In the rows, zero is written as 128.
One turn or mirror swaps these rows in pairs. Which row does each one swap with?
The rows were stretched afterwards, more along some directions than others.
bire: [144 108 122 164 118 142 120 125 120 133 166 123 166 149  90 144 128 138
 121 153 144 141 125 130 103]
nuti: [166 115  90 144 125 137  65  82 122 122 186  89 163 162 119 151 120 158
 137 115 145 108 167 111  92]
Fot: [148  84 113 173 105 117 162 136 113 132 127  91 126 136 121 106 141 135
 132 178 162 116 132 130 126]
tuteb: [102 117 102 162 108 129 141 133 135 127 127 108 102 115 107 114 142 156
 147 140 139 108 113 124 105]
pama: [123  86  92 168 112 137 159  94 107 139 130 108 121 126 138 124 157 136
 136 114 159 102 142 123  66]
pomos: [159  99  90 141 142 145 144 110 109 161 129 129 120 103 126 119 124 136
 108 144 163 111 167 111 102]
fazi: [160 144 145 125 115 118 125 132 102 135 154 132 131 123 147 126 126 130
 144 111 124 137 123  95  72]
nuzed: [123 108 125 111 148 155  98 133 141 135 128 101 178 150 127 133 118 116
 121 133 158 120 142 111  74]
terof: [ 97 114  98 165 137 113 118  89 121 135 149 107 143 124 123 149 108 144
 171  97 140 117 154  98  76]
Vep: [139 114 124 144 116 122  88  90 146 127 148 121 169 162 113 140 104 153
 132 116 127 119 111 121 104]
tid: [119 100 115 151 113 169 151  71 118 125 141 111 123 159 153 149 127 128
 119 111 128 124 137 151  79]
vaga: [167 139 106 112 117 129  72  79 108 133 163 122 139 125 115 133  97 138
 128 124 165 106 207 117 107]
Nitu: [141  93 164 153 118 134 172 178 131 151 115 128 117 109 113  82 129 124
 130 141 135 141 165 103 143]
Bap: [119 114 124 127 128 140 185 160 122 125 108 121 154 115 140 116 124 108
 138 157 139 148 120 100 123]
val: [141 106 141 145 169 136 148 122 146 155 151 107 145 144 138 124 120 148
 117 109 103 102 141 111  82]
Rik: [145  90  86 162 116  86 118 156 103 145 153 100 155 120 111 115 148 117
 170 142 105 128 142 123 118]
vakes: [156 140 131 166  94 128 146 104 113 102 147 108  93 140 123 124 129 157
 162 138 122  90 132 125 129]
Lumum: [149 149 142 123 151 122 138 107 130 115 131 116  96 101 137 110  79 143
 133 156 170 135 155 114 156]
Rapo: [130 123 142 159 115 148 168 122 122 112 148 119 119 152 139 127  95 156
 142 129 136 107 145 118 137]
lal: [115 121 112 129 143 133 119  85 134 155 137 109 143 124 144 166  85 110
 151 128 141 148 133 126 104]
nivis: [158 165 157 140 100 110 114 103 121 130 156 147 155 144 126 155  78 165
 147 124 150 113 150  98 109]
vadir: [170 110 114 112 135 131  66 132 121 152 147 120 184 135 132 131 115 106
 138 132 148 114 146 109  77]
dis: [182 143 147 152 115  79 131  96 110 130 149 131  79 108 136 122 104 144
 150 121  97 136 166 139 127]
les: [135  69  88 148 122 127 110  90 105 139 152  87 140 145 161 135 119 127
 133 127 152 160 144 129  86]
Kisu: [135 139 108 117 125 108  72 110 111 121 132 112 114 117 120 137 110 136
 158 115 148 107 146 112 101]
Dof: [178 131 108 145 100  89 113  83 118 126 178  83 127 122 142 117 102 116
 139 139 154 119 195 125 130]
sipa: [144 124 147 140  95 122  88 117 124  96 124 153 125 128 105 144 107 127
 133 139 159 149 128 148 127]
Bilal: [141 113 107 162 109 165 140  73 134 144 165 107 161 164 127 162 118 149
 138 117 121  98 152 156  78]
Vegef: [146 134 117 137 141 108 126 117 104 115 153  94 119 127 140 130 110 115
 163 116 148 108 173 134 101]
kelud: [135 147 137 163  97 101 107 144 138 142 132 146 126  93  92 123 118 139
 186  96 128 126 142 106 108]
pivol: [153 109 128 131 152 169 111 129 132 125 156 120 127 110 112 136 106 111
 128 131 149 119 168 123 104]
Guta: [139  99 110 166 149  94 156 106 141 174 122 102 134 112 129 114 136 159
 137 109 137 100 142 104  85]
pav: [130 137 139 134 126 156 103 174 103 134 134 179 115 143 127 121 114 138
 142 127 138 135  83 126  94]
deto: [121 108 101 129 131 117  83 133 139 112 124  96 147 141 122 127 109 135
 131 147 170 129 125 138 118]
kofoz: [157 128 124 119 136 108 157 117 128 114 136  90 134 152 181 125 120 127
 129 118 112  98 162 101 111]
sig: [145 101 119 156 137 121 163  90 121 160 140  88 123 101 127  98 110 120
 137 119 130 113 202 131  95]
tib: [180 123 125 120 130 105 114 119 141 128 128 130 106  91 139  99 124 109
 105 139 166 150 150 127 140]
rol: [118  96 103 139 123 101  87 150  82 157 138 114 125 128 134 118 121 138
 168 137 119 110 102 118  75]
nofup: [155 113 130 153 124 101 135 140  98 182 133 129  99  91 117 106  93 128
 151 139 160 138 154 112 117]
tuzup: [ 94 130 110 132 149 164 123  99 130 128 136 100 162 139 105 137 109 151
 139 142 151  93 142 107  85]
kamad: [156 103 148 119 116 128 120 149 114 122 112 158 125 123 149 117 102 136
 112 120 155 131 140 136 105]
bas: [125 131 123 163 131 118 131 142 109 122 134 120 135 107  90 103 107 146
 178 132 112 101 148 102 145]
Fir: [152 137 101 152  85 132 105 115 124 108 149 128 134 114 100 114 129 132
 147 163 146 151 144  98 157]
Repe: [123  95 132 137 145 155 148 114 160 128 133 109 148 137 162 121 118 128
 121 121 127 140 135 118  71]
Toka: [141 102 148 145 122 172 110 152 141 139 127 160 146 129 119 106 133 129
 116 115 114 149 130 141 104]
Kuv: [151 135 113 149 116 118 169 128  85 120 135 107 132 103 119 105 127 113
 157 177 131 118 167  79 129]
sezo: [160 126 133 135 119 111 134 115 110 184 140 133 139 123 147 140 143 137
 154 124 100  97 145 113  87]
Fata: [182 139 124 168  84 105  85 105 111 148 141 126  98 114  96 107 106 143
 154 124 140 132 169 117 113]
nam: [ 94  82 100 159 127 133 168 118 116 153 117  87 157 158 126 129 146 160
 140 126 116  74 138 130  81]
bak: [121  88 152 155 152 123 136 144 145 159 116 121 110 124 158  94 144 151
 141  75 126  88 135 104  66]
nidek: [136 104 131 164  96 141  93  82 121 117 149 118 146 125  96 150  85 139
 162 152 165 149 153 137 117]
Dav: [179 133 154 123 126  99 101 154 120 161 147 162 148 117 130 118 104 118
 124 135 140 127 129 116 120]
nak: [153 111  94 163 111  67 164 128 132 194 122  94 104 100 147  93 145 118
 145 108 110 118 149 133  94]
Puf: [154 124 108 145 111  76 101 100 137 117 148  73 140 142 156 105 137 124
 156 102 120  89 150 112 117]
givo: [142 103 128 172 107 126 174  86 115 181 119 115 112 140 149 135 144 154
 136 119 143  92 149 127  76]
dife: [168  70 104 148  97 131 134 107  97 136 150 111 155 159 134 132 143 107
 114 143 138 121 139 144  72]
Feb: [111 107 124 133 140 121  93 122 117 151 136 129 144 121 111 127  79 142
 145 132 172 147 158 117  98]
sebes: [124 112 110 159 121 101 111 120 118 134 150 115 144 133 106 153 124 129
 158 132 155 127 119 148 103]
Tevu: [147 111 135 147 113 131 127  64 128 141 165  93 139 125 123 133  88 137
 138 127 138 115 188 142 125]
kod: [152 104 109 124 122 116  93  93 132 119 149 112 142 131 146 125 132 115
 110 111 117 146 134 146 114]
fum: [144 124 140 156 117 131 172 103 139 143 144 103 129 122 141  82 126 144
 126 111 126  96 191  78 108]
tufud: [151 113 143 154 113 122 132 130 114 149 119 141 110 116 105 132 109 168
 140 117 126 147 111 158 115]
pubo: [135 132 144 159 112 140 132 103 121 137 170 127 165 141 119 149 125 145
 149 143  97 127 145 115  95]
Vuvad: [147 109 117 135 108 113 161 160 108 175 102 149 115  79 123 114 133 127
 140 169 146 140 119 116 117]
fad: [157 150 136 153 113 122 162 111 132 107 161 106 149 112  98 130 110 146
 162 132 110  97 178 105 154]
veked: [126 142 126 119 109 115 117 110 121 138 148 102 157 149 136 138 131 139
 158 116 102  82 154  97 129]
dosu: [119 104 176 171 117 163 128 168 141 143 109 173 108 106 103 103 124 143
 153 108 141 151 124 117 102]
nilap: [149 100 132 152 134  85 168 163 118 161 112 105 106 127 171  91 136 115
 158 117 104 124 108 119  95]

Swapped with sipa: Dav
Swapped with val: tid
Swapped with pama: Guta
Swapped with sig: tuzup
Swapped with nidek: vadir
Swapped with Tevu: nuzed
Swapped with fazi: tufud
Swapped with Bap: fad

One turn or mirror swaps these rows in pairs. Which row does each one swap with?
The rows were stretched afterwards, more along some directions than others.
sibi: [137 106 169 115 114  88 144 148 141 116  91 136 133 138 102 131 162]
godo: [132 144 156 154 117 100 110 145 102 152 102  87 165 121 144 137 123]
Dogib: [104 142 155 152 121 110 147  91 147 150 109  51 141 167 109 144 129]
bib: [128 143 140 116 121 135 132 106 116 145 146 194 165 127 128 120 156]
kez: [115 158 204 112 156 113 168  91 191 172 102 147  94 126 122 108  97]
Guboz: [127 110 208 132 140 126 128 160 190 127 123 150 146 141 161 109 141]
gar: [131 142 133 111 114 136 116 125 132 137 148 175 181 119 124 128 154]
Suter: [121 122 169 146 127 112 152 120 151  91 136 181 164 162 151  92 194]
Tifu: [144 115 176 119 101  95 133 162 127 118  97 133 146 133  88 136 175]
lusom: [124 115 177 143 115  92 128  96 102 119  79 160 102 119  91 154 114]
nuzur: [120 165 210 103 152 117 160  97 191 175 102 150 102 136 129 107 112]
zifef: [102 105 179 114 127 113 154 126 125 147 167 133 128 139  86 105 147]
Roluk: [121 170 217 125 156 118 148  86 182 165  91 156 112 145 137 110 125]
zepab: [120 130 185 155 125 115 167 112 151  89 123 165 150 157 146  93 188]
bedof: [116 119 193 124 132 132 162 116 138  89 144 214 155 162 142  86 205]
Kebul: [105 110 180 130 125 128 158 126 107 159 147 144 111 141  85 120 141]
Fefi: [106 144 165 140 126 136 125 108 135 162 109  97 147 179 113 156 144]
kan: [136 125 136  98 131 124 125 122 174 158 125 175 178 155  82 142 165]
Poda: [128 150 165 142 113  96 102 149 134 140 106  70 185 124 152 126 124]
dubeg: [138 124 139  86 125 132 126 133 168 150 128 182 171 150  70 143 181]
noz: [131 129 176 158 108  99 111 118 104 129  57 165 107 133  95 169 114]
Zofu: [129 142 146 157 118  94 107 139 102 158 102  82 182 132 145 142 121]
zafil: [139 121 118  93 135 117 123 120 162 160 120 174 184 166  87 146 172]
bolo: [135 124 211 145 129 128 108 177 190 130 114 147 146 144 163 127 149]
ziruk: [136 120 143  92 135 124 127 118 170 156 116 177 167 157  86 144 167]
gan: [118 166 157 163 126 106 108 136 124 167  88  81 167 145 157 134 117]
Rilub: [104 134 158 125 119 119 145  94 132 152 126  72 152 171 101 144 143]
Valib: [107 142 167 151 129 125 145 100 140 164 109  62 136 165 115 148 131]
mosi: [136 146 123 113 121 130 129 111 120 150 145 188 173 134 135 125 160]
Lor: [119 162 212 102 150 108 162  84 185 157 107 155 110 139 132  95 119]
Tora: [144 105 170 112 124  86 134 154 144 129  99 119 153 132 103 129 158]
nemat: [123 121 167 156 121 103 110 122 116 138  66 174 110 119 102 162 105]
Feba: [109 144 165 145 113 113 143  89 132 154 102  64 139 168 118 148 135]
mevon: [108 149 148 143 126 117 137  99 157 169 117  67 145 179 116 146 138]
Liguz: [115 160 205 105 156 120 161  92 190 179 104 163  96 131 122 105 113]
med: [126 128 192 148 122 130 150 130 138  86 127 203 171 166 154  98 209]
zeg: [134 136 137 106 113 130 138 109 130 139 154 188 162 117 117 121 154]
pem: [118 126 188 149 127 112 162 107 136  89 123 186 169 167 151  84 200]
pog: [127 116 169 155 112  97 113 127 102 125  67 174 113 122  95 163 112]
Zasi: [126 121 172 159 119 101 126 122 119 137  61 166  93 119  89 168  96]
kovin: [147 105 171 109 120  86 146 150 142 127 106 136 151 134 109 127 168]
Lomig: [118 107 185 146 130 115 167 116 133  83 132 177 154 149 139  92 189]

Swapped with Dogib: zepab
Swapped with gar: dubeg
Swapped with Fefi: bedof
Swapped with mevon: Suter

